In the rows, 128 means zero.
One turn moves every row onto another: examples first, then more rows asked:
j_759: [155 120 108 119  93 123 114 100 118 116 131 111 124 144]
j_110: [125 163 135 156 104  99 102 114 128 146 123 116 140 161]
j_556: [144 166 143 137 107  88 142 139 104 139 108 115 122 141]
j_252: [140 131 106 119  88 112 111  90 114 114 140 114 140 142]
j_536: [147 153 129 108  96 105 123 111  98 122 133 110 104 121]
j_118: [144 149 113 121 126 135  95 114 106 130 117 109 149 136]
j_744: [132 118 151 139  90 104 120 101 107 114 122 130 144 164]
j_552: [155 161 154 131 110  92 122 132 103 108 133 133 127 113]
j_797: [138 173 124 122 108 124 126 116  86 120 125 111 120 125]
j_221: [133 147 124 143  87 129 102 118  84 129 147 125 115 131]
j_725: [134 145 137 128 114 109 133 149  99 136 101 115 116 123]
j_604: [133 151 125 137 103 130 140 135  91 116 112 120 115 127]
j_544: [155 143 148 161 105  79 124 133 110 135 151 118 133 122]
j_760: [128 139 153 129 134 109  93 119 112 124 136 143 152 133]
j_526: [126 114 120 125 108 103 123 132 118 144 100 116 147 151]
j_449: [157 138 144 146  86  85 110 114 103 126 154 110 125 121]
j_289: [136 133 140 152 115 103 150 135  84 146 128 121 139 147]
j_599: [147 152 137 139  90 108  93 110  89 126 153 114 126 120]
j_283: [119 138 100 147 105 131 118 134 122 131 116 129 140 147]
j_26: [159 160 110 139 110 111 102 114 138 124 150 129 130 138]
j_158: [154 158 136 139 129  94 114 132 126 144 115 126 156 156]
j_919: [148 131 153 155 120  88 137 140  94 138 136 120 145 126]
j_621: [147 108 132 125 115 112 120 135 116 134  97 120 143 149]
j_145: [126 123 122 168 100 125 131 113 125 109 130 116 136 140]
j_297: [155 152 156 133  99  86 144 126  96 113 117 123 131 136]
j_351: [149 123 137 126 112  85 103 124 132 114 140 137 152 120]
j_295: [128 140 123 149 112 105 123 116 138 133 153 144 121 153]
j_383: [151 160 133 130  95  96 124 127 116 116 143 131 102 119]
j_340: [128 160 125 144 136 116 112 100 114 131 142 106 155 133]
j_736: [124 132 125 131 101 129 111 130  79 146 131 123 115 136]
j_660: [147 132 136 151 102  88 134 121 124 109 129 141 163 151]
j_743: [133 107 131 114 116 100 123  94 116 132 140 109 132 139]
j_183: [167 127 140 118 123  98 100 117 122 112 136 130 150 124]
j_592: [125 114 142 136 116 108  94 126 123 134 111 104 140 123]
j_147: [136 151 133 138 121  87 122 125 117 141 113 122 171 157]
j_509: [140 145 107 154 106 136 125 130 120 127 112 127 137 160]
j_17: [145 154 111 130 101  91 100 109 140 128 153 127 136 135]
j_649: [167 131 135 146  99  94 135 115 126 112 130 136 146 161]
j_511: [125 144 129 139 116 117 129 135  80 160 127 120 128 147]
j_559: [126 143 108 123 115 134  98 112 103 119 125 118 156 129]

j_552 turns into j_297
j_145 turns into j_340
j_544 turns into j_919
Now these:
j_509 turns into j_118
j_559 turns into j_252

